One turning vector, and how many steps it has turned:
The counts run from 0 to 406.
[-20   9   0 -19   4 -17   0  -2  13  -5  -2   3  14   1   8   6   9 -18
   2  -2  -4   5  -9  -4  19  -2  15   2  -1 -15  -2  16   7  14   8   3
   9   0  -9   4  11 -12  20   6  -8 -16  -2  13   2   0   0 -24  -3 -22
  16   6  13   7  13 -17  10  22   4  -9  -9   7  -1  -3 -15  10  -6   4
   6  17   1  13] -> 260
[-23   1   0 -10   5 -15  -1  -6   7   1 -10   2   7   0  11   9  16 -11
  -3  -9  -3   0 -10   7  18  -5   9   6   2 -11  -4  18   5  16   7   3
   7  -1  -6  -1  10  -9  21   2  -5 -19  -2  14   4   4   1 -21 -13 -23
  15   5  18   6   5 -15   7  18   7  -1 -11  11   7   1 -12   7 -14   2
  -2  22   4  10] -> 261
[-25  -5   3 -12  12 -15   3  -8  -8  -2   8   1  16   1  20 -10  -7 -19
  -5 -13   4   3 -15   9   0 -18  -2  13  -4  -7  -6   5   8  20 -11  -8
  -3   5  -5   4   3 -31  17  -1 -12 -14  -1  -3  -2 -14  -9 -16  -2 -11
   7   3   7  20   0 -13   4  13  11  13 -17   4   5  13   1   0  -9   7
   7  12  -6  -7] -> 88
[-17  -2   2  -9  22  -6   7 -11  -8  -5   5  14  10  -5  11   1  10  -5
  -4  -9   3   2 -20  21  15  -9   8   3  -9  -1  -9   1   0  34 -10  -2
   4  12   0  -1   6 -24  23   2 -15 -14  -6   3   1   8  -3 -10  -2  -9
   0   9   3  -3  22  -8  10   9   5  10  -9  13  18  -2  -7 -11   2  -6
   8   3   0   4] -> 151
[-16  -6  10 -10   8  -4   5   1   5  -9  10  14   8  -3  14   7   7 -10
   1  -4   7  -9   1  11  -4 -16   6   3  -3   1   6   4  16  33   0 -11
  -6   8   1  -1  -2 -35   8  10  -5 -26 -12   5  -1  -1  -3 -11  -4  -8
   4   3  14   3  22  -7  13  15  -3  10   0   9  13   1   3   1   1  -4
  16   7 -14  12] -> 208
[-15  -4  -5 -15   1 -11  11  -8   0   4  -5  10   8  12   5  13  13 -16
 -12  -2   6   6  -4  17  28  -6  -2  21   3  -3  -5   5  10  23   6  -1
   9  13  -4  -2   9 -15  15   8 -15 -20 -15  11  12   0  -6  -9 -11 -16
  -4  12  13   2  13  -9   2  20  -4  -4  -4   9   6   0  -7   7 -12  -2
   0  22  10  14] -> 36
[-18  -1  11  -4  -1 -13   6 -12  23  -3  -8   8  10  -5   7  16  10 -17
  -4 -15   4  -7   0   6  20 -12  13   3   4  -5  -5   7  16  14   0   0
   7   1   0  -3   2 -18   9   2   2 -25  -5  16   5  -9  -1 -20   6 -19
   8   2   9  11   6 -11   4  16   4   4  -1  12   6  10   2   2 -11  10
   4  19  -9  10] -> 250
[-31  -3  -6 -19   6 -14  -2 -16 -10  -2   1   2  10   5  19  -5  -4 -10
  -6  -4  11   4 -19  16  18  -6   1   6   3  -3 -12   7   1  21  -4  -1
  11  -4  -5  -1   2 -17  19   1  -7 -19   4  -5  -4   5  -9 -14  -7 -16
  17   0  14   9   4 -10   3  18  10   5  -2   7   6   4  -5  -4 -20   1
   1  11   9   8] -> 79
[-20   5  -8 -24   8 -13   6  -4   6  -2   1   8   9   4   5   9   0 -22
  -6  -1  12  14 -17  11  27  -8  -2   6   0  -7   2   5  19  17  10   3
  13  12   0   0  -3 -24  11  12 -14 -21  -4   5   3  -5  -3 -16   1 -22
   5   8  10   4   9  -9   3  16  -1  -9  -3  -3   3   3  -6  10  -8   1
   5  15   0  11] -> 34
[-24  -1  -1 -17   3 -16   7  -3   7  -6   6  14   8   7   7   8  -3 -21
  -3 -10   3  -1 -17  13  29 -11  -6  14   6  -7  -5   4   6  23   1   0
  11   8   2  -4   4 -18  27  -1 -16 -17 -11  -2   8   4  -1  -6  -4 -19
   4   3   2   0  11 -11   0  15  -2   9 -19   8  15  10   2  -4 -13   3
   1  20   3 -10] -> 45
[-21  -8   6  -7  -2 -10   2 -21  -6  -2   1   9   7  11  17   0   2 -17
  -6 -13   9  -1  -2  12  12  -5   7  20   6  -6 -15   3   6  25  -9 -15
  -3  -6 -11 -14   8 -13  15   4  -5 -13  -3   5  11  -3 -12 -15 -13 -15
   7  -2  11   4   3 -14   2  24   7   8  -4  13  -1   7  -2 -13 -13   6
   3  13   7   1] -> 70
[-15   9  -1 -12  19  -3  10 -20   1 -10  -3  10  11  -8  10  -4   0  -6
   5  -6   3   8 -20  10  19  -9   3  -6  -5  -1  -1   3  15  22   0  -3
   5   7   3  -3  -2 -27  17  -4 -15 -28   2   3  -1  -9   7  -9  11  -7
  16   3   3  -1  16 -11  12  18   9  13   1   7  10   5  -9  -6 -10   5
  22   9  -4   8] -> 136
[-24   0   0  -9  10 -10  10 -21   4 -11  10  12  10   5  13 -12  -7 -26
   0  -4  19   6 -13   4  11 -11   2  14   0  -7   3  -3  13  30  -4 -18
   2  11  -1  -1  -8 -26  11  10  -6  -7  -5  10  11  -2   5 -11   3 -11
   3  10  -1   6  15 -11   0  15   5   6  -1   8  -1   2   9  -5  -3   3
  15   6  -3  -1] -> 344
[-18  -5   5  -9   2 -16   6 -13   5  -6   5  13   8   5  15  -1  -5 -25
  -6 -13  12  -1  -9   8  20 -10   5  21   4  -7  -5   4  12  22  -5 -12
   1   3   0 -11   1 -14  23   2 -11 -12  -4  11  12   5  -5 -12  -2 -15
   6   4   0  11   9 -11  -3  23   5  10 -11   6   5  16   4 -16 -11   3
   4  12   3  -6] -> 58
[-16   0   3 -10  20 -16   6   0  -8  -8   5   8  14   0  10 -14  11 -12
   5  -3  15  -2 -22   6   1 -17   7   6 -20   5  -4   3  14  20 -12  -5
   0   4  -9   4   7 -23  17  -1  -5 -24   2   2  -2   2 -12  -9   2  -5
   5  12  13  15  24   0  16  14   4   8  -5   8   1  -4  -5 -11 -18  -8
   4   1   2   6] -> 394
[-34  -4  -4  -5   4 -18   5 -20  11  -2 -10  10   6   5  12   1   4 -23
  -5  -8  17  -4 -13  10  18  -7   7   6   6  -4  -9   7   8  15  -7  -5
   3  -7  -5  -9   2 -16  11   5  -3 -19   0  -4   4  -2 -11 -19  -1 -18
   8   5  12  14   3 -10   2  19   8   6   0   7  -4  10  -2  -8 -30  10
  -2  10   4   7] -> 67
[-30 -12   4  -1   4  -7  10 -24   8  -2   5   7   5  -1  14  -9   6 -20
  -7 -11  23   3  -5  17  19 -17   8  17   0  -3 -12  -5  15  29 -16 -10
   6  11  -5   3  -7 -20   6   7  -7 -10  -1   9   7 -12  -3 -11   0 -11
  -1  10   2  10  10 -11   4  13   9   5   4  12  -1  12   6 -18  -6   3
   8  10  -5   5] -> 356
[-27  -3   4 -11  15  -3  12 -14   6  -9  14  14   7  -4   8   1  11  -7
   7  -3   6   6  -1  11   9  -5   8   2  -6  -8  -8 -15  13  35 -13  -9
   2  10  -6 -13   3 -22   9   6  -9  -3  -8  10  10  -4   2 -14  -2  -9
  -1   3   5  -2  20  -9  12  12   5   6   2  15   4   1  -5  -7   2 -13
  22   9 -14   3] -> 162
[-12   5   8 -15   5 -13  -3   3  13  -3  11   5   6   0  16   0  12 -13
   1  -4  -3  -1  -6  -4  12  -6   9   7  -2 -15   0  10   2  19   7  -5
   2  -1 -10   0  15 -18  27  -1  -9 -17 -10  15  12  -6  -3 -18   0 -17
  10   2  -3   3  20 -16   7  22   2  -1 -16   5   4  -4  -7   0   5   9
   8  10  -1  17] -> 256
[-17   1   7 -17  -6 -17  -5  -2   7   3   1   2   1   4   7  -2  13 -12
  -6  -7   4  -5 -10   5  20  -8   8  12   0  -4  -7  13  -1  11  -1   6
  14  10  -2   4  16 -16  24  -4 -12 -28 -10  20  15   7  -2 -18   3 -12
  12  12  -2  -1  21 -12   3  18  -3  -3  -9   9   7  -2  -9  -4  -3  -2
  -9  15   1  18] -> 244
[-13  -1  17 -13   0 -16  -2  -7  -4 -12   3   6   6 -13  15   7   5  -7
   2  -6  -2 -10   2  16   7 -18   3   0  -4   0  -3  11  15  21 -10  -4
   4   4   7  -5   1 -34  19  -4  -9 -27  -4  -2  -5   8 -11 -12   0  -8
  15  -5  11  -4   8 -11   6  15   4  14  -2  10  11  12  -4  -8  -7  -5
   6   9 -10   1] -> 194
[-32   0  -8 -14   3 -16   8 -22  12  -7   1   6   8   3  14   2  -7 -23
   0  -2  19   8  -2  -1  18  -8   8   6   6  -9 -10   2  12  17 -13  -8
  10  -5  -6  -8  -2 -15  10   2  -3 -18  -2   2   5  -1  -7 -20   0 -19
   8  -2  14   6   3 -16   3  23   7  -2   7   6  -8   9   1  -3 -19  10
  10  11   2  10] -> 68
[-26 -11  -3 -16   6 -23   7   1   5   2 -12   5   8  13   8   0   7 -17
  -6   5   9  -8  -9  12  16  -7   3  15  -1  -1  -9  -4   8   9  -7  -3
  16   2  -5   1   6 -18   8  -4   2 -20   2   4   9  -7 -12 -15  -4 -10
  -3  10   7  17  12  -5   8  22   3   4  -2  12   4   2   5   1 -18  -2
 -10  14  -3  15] -> 292
[-31  -3   0 -15   1 -25   6 -20  12   0  -3   2   3  12   0  -1  10 -18
  -5  -3   0  -1 -13   8  18  -7   6  15   4 -10 -11   0   0  13 -11  -5
   9   6  -8 -14  20  -5  21  -3 -12 -16 -13   2  17  -1  -8 -15   0 -13
  -2   6   4   5   4 -12  -4  19   0  -2 -13   6  -2  12  -1  -6 -17   0
  -1  19   1   4] -> 53
[-17   3   7 -19   5 -19   5  -3  14 -10  12   4  13  -2   1   1  -1 -18
  -1  -2  -3  -7  -9  -1   1 -15   8  -2  -1  -1  10  -3   8  12  -1  -3
   6  13   0   0  -2 -36  11   4  -7 -28  -5   6  12   1   6 -13   9  -7
   3  13   0  12  18 -10  13  11  -2   2 -12   4   9   0   3   6  -7  -6
   2  18 -14   2] -> 225
[-16   2   6 -11   3  -3   3  -2  10  -3   7   6   5   0   5   2   9 -12
  -3   2  16   2  -5   2  20  -8   9   7  -2   3   2   2  10  22   4   3
  15  15  -1   0   0 -20  14  11  -2 -23  -8  19  17   7   5 -15   3 -14
   7  21   7   2  24  -3  12  21  -4  -5   1   5   2 -11  -8   2  -9  -9
   3  22  -7  16] -> 230
[-25 -10   3 -16   1 -28   5   1   0  -3   7   6  14   7  12   4   1 -27
  -7 -11  -2  -6  -7   9  13  -3   1  12  -3 -12  -5  -3   8  14  -6 -15
   2   5  -7  -2  -2 -25  15   0  -9 -11   1   5   6  -5  -9 -13 -13 -15
   2   5  10  20   2  -9   9  19   1   9 -20  10   9   9   7   0  -9  -6
  -3  14  -7  -5] -> 283
[-27  -5   8  -1  15 -10  12  -9   6 -11   9   9   7  -7   9   3   8 -19
   4  -5   7   3   0  14  12 -11  11   0  -6  -6  -3  -5  20  28 -15 -11
   3  19  -2  -7   0 -29   8   6  -8  -3  -5  11   7   1  -3 -18   1 -12
  -4  10   8   8  14  -5   7   8   1  -1   2  15   3   5  -2 -11   0 -11
  15   7 -13  -4] -> 161
[ -8   1   8 -21  -4 -22   1  -1  -5   0  11  11   7   9  15   6   3 -12
  -5  -5  -2  -7 -13  12  10  -8   0  16  -6  -6   0   6   2  15  -3 -16
   2   0   4   1   5 -24  21  -6 -13 -33  -4  10   8   6 -11 -11 -11 -11
  10  -1   5  -1  15 -12   8  31  -6   5 -12   9  14  -3  -3  -1   0   6
  -4  11   3  13] -> 15
[-21  -3   5  -2  19 -20   8 -11 -10  -6  -5   2   8   0  12  -2  12 -16
   6  -2  11  -1 -16  14   6 -12   7  -1  -7   5  -6   1  15  15 -13  -8
   4  13  -8   3  -1 -19  10  -1  -3 -25   6   0  -3   6  -7  -9  -7  -7
   8   8  26  11  10  -5  16  19   6   6   5  19   2  -3  -7  -8 -24 -11
   1  10  -2   0] -> 398
[-11  -1   3 -20   2 -25   2   9   9  -5   3  11   9   5  11   8   9 -10
   1  -1  14  -9 -10  14  15  -7   5  11  -8   5   0  12   9  10  -3  -3
  10   1   4   4   8 -20  17  -3  -6 -33  -3   5   5   8 -13  -8  -5  -8
   9   0  10   6  23   1  11  21  -8   1  -7  10  10  -9   0  -3 -11  -2
  -6   5   2  15] -> 3
[-24  -3  -6 -14   8 -19   1  -4  11  -5  -6  15  11  10  11 -12   0 -17
  -3  -6  17  -1 -20   5  17 -14  14   9   4   1  -4   5   2  19  -3  -1
  11  -6  -5  -5   6 -19  20   4  -2 -18   1   6   5  -4 -16 -11  10 -16
   7   7  -2  17  21  -7   4  18   1   9 -11   1   0   7   2  -8 -21   7
   0   5   8  14] -> 63
[-23   5  -2 -26  12 -17  -4   6   6  -4   0  12  17   2  13   9   1 -16
   2  -5   2   0 -15   0  21   4   6   3   2 -13  -6   7   2  22   8  -1
   6  -3  -6  -2   5 -15  18   4  -7 -14  -1   1   2   8   1 -17 -14 -23
  11   2  13   3  15 -14  15  21   4   2 -13  14   6 -10  -2  11 -11  -4
   5  17   4   7] -> 273
[-28 -10   0 -12  -3 -23   9  -9  -1  -4  -8   7   8   9  12  13  -1 -20
  -5  -3   4  -8   2  10  20  -7  -3  17   2  -1  -9  -9  12  16  -8  -9
   5   3   2  -6  -3 -20   9  -4  -9 -15   0   1   7  -8  -7 -13 -10 -12
   3   0  13  16  -2  -7   7  22  -2  12  -2  12   4  16   4   2 -13   0
  -3  19  -7   3] -> 296
[-20   1   2 -16  11 -29   2   5  11  -8   7   9  15   1  14   4  -2 -27
   2  -8  -1  -6 -17   6  11  -6  12   3  -6 -12   3  11   6  14   6  -8
   4  -1  -3   4   5 -24  18   4  -8 -17   3   3  -3  -5  -2 -18  -1 -21
   6   4   4  19  11 -14  12  12   5   4 -19   4   9   3   5   2  -8   3
   0   4  -4  -1] -> 271
[-28   1  -5 -29   7   0   1 -11  -5  -6   6   5  13   1  17  -8  -8 -11
   3 -10   4   9 -14   7  12  -9  -3   7   1 -10   0  -1   5  32   3  -3
   1  -3   1  -2  -2 -25  15   5  -5 -10  -1  -8   5 -12   3 -11  -4  -9
  11   2  12  12  11 -12  13  21   4  14  -5   7   3   5  -3   7 -10  -4
  16  17   2   5] -> 90
[-23   6  12  -9  -1 -11  10 -11  22  -9   4   8   9  -1   5   4   5 -17
  -1 -10   1  -6   0  -1  13 -15  11   5   1  -5   5  -6  16  17   3  -2
   8  11   4  -7  -3 -31   9   2   0 -21  -5  13  13  -3  10 -14   6 -16
  12  10   3   4  13 -13  10  19   4  11  -4   9   9   4   1   6 -10  -3
   2  21 -18   4] -> 238
[-19 -10   0 -22   6 -17   2  12   4  -6   4  13   9  10  18   0  -3 -19
  -5  -4  19  -6  -7   7  24  -9   2  12  -4   2  -3  -1   8  22   0  -1
   9   1   2   5  -1 -24  13  -1  -2 -12   0   7   5   0 -10 -13  -9  -9
   1  10   3  15  25  -2  12  22  -5  11   0  14   5   2   5  -3 -13   0
  -4   8   5  14] -> 288
[-29  -7   3  -2  10 -12  10 -18   2   1  -6   3  10  -3  13 -11  16  -6
  -3 -12   4  -6  -4  12   7 -21   1  14  -6  -4 -14  -2   7  21 -18 -10
  -2   2  -9  -4  19 -20  21  -5  -4 -14  -9  -1   1 -15  -6  -6   2  -9
   5   1   5   8   7 -10   9   9  10  11 -12  15   3  14  -5  -9 -15  -2
  11  14  -5   2] -> 372
[-16  -7  -1 -27  -3 -18   3   7   6  -2   5   5  12   9  16  -4  -5 -19
  -4  -3   9  -1  -9   5  19 -16  -4  18  -2   0  -2  -3  10  15  -3  -4
  11   2   2   7   1 -32  17  -4 -12 -22  -3   1   4 -13 -14 -11   2  -5
   3   4  -4  11  18  -9   5  25  -4   6  -7   0   6  12   7  -2  -4   7
   3   7  -6   8] -> 301
[-16   3  12 -14   2 -13   0  -6   3  -6   5  10  11   1   3   5   5  -8
  -5  -3  -5  -9 -15   9  18 -10   9   8   1   1   2  -4   4  15   4   5
   9  15   0  -4   2 -25  18   6  -7 -20  -7   8  17  14  10  -7  -2 -14
  12  16   4   4  17 -11  11  12  -1   9 -15  15  19  -8   0   6  -9 -15
  -2  29  -7  -3] -> 227
[-23  -8 -12 -30   3 -15   0  10   9  -5   7   5   7  11  12  -3  -4 -17
  -1   3  13   5 -14   4  20  -2   0  12  -1   1  -3  -6   7  18  -4  -2
  13   1   1   3   2 -24   8   1  -8 -16  -4   8   8  -2  -7 -17   1 -12
   9   6   4  11  24  -2  12  23  -9   0   3   8   1  -5   1   5  -9   0
   0   3   0  18] -> 289
[-15  10  -7 -18  15  -5   4 -15   2 -18  11  14  12  11  10  -4  -8 -18
   0  -7  12  12 -17  -1  12  -4   1   9  -6  -7  -1   6   8  29   4 -10
   3   6  -4  -4   0 -20  21   6 -19 -14 -10   1   4   3  -1 -14  -1  -6
  12   7   5   1  18 -12   7  22  -2  -2  -6  -1   4  -1  -2   0  -3   2
  16  11   9   2] -> 332
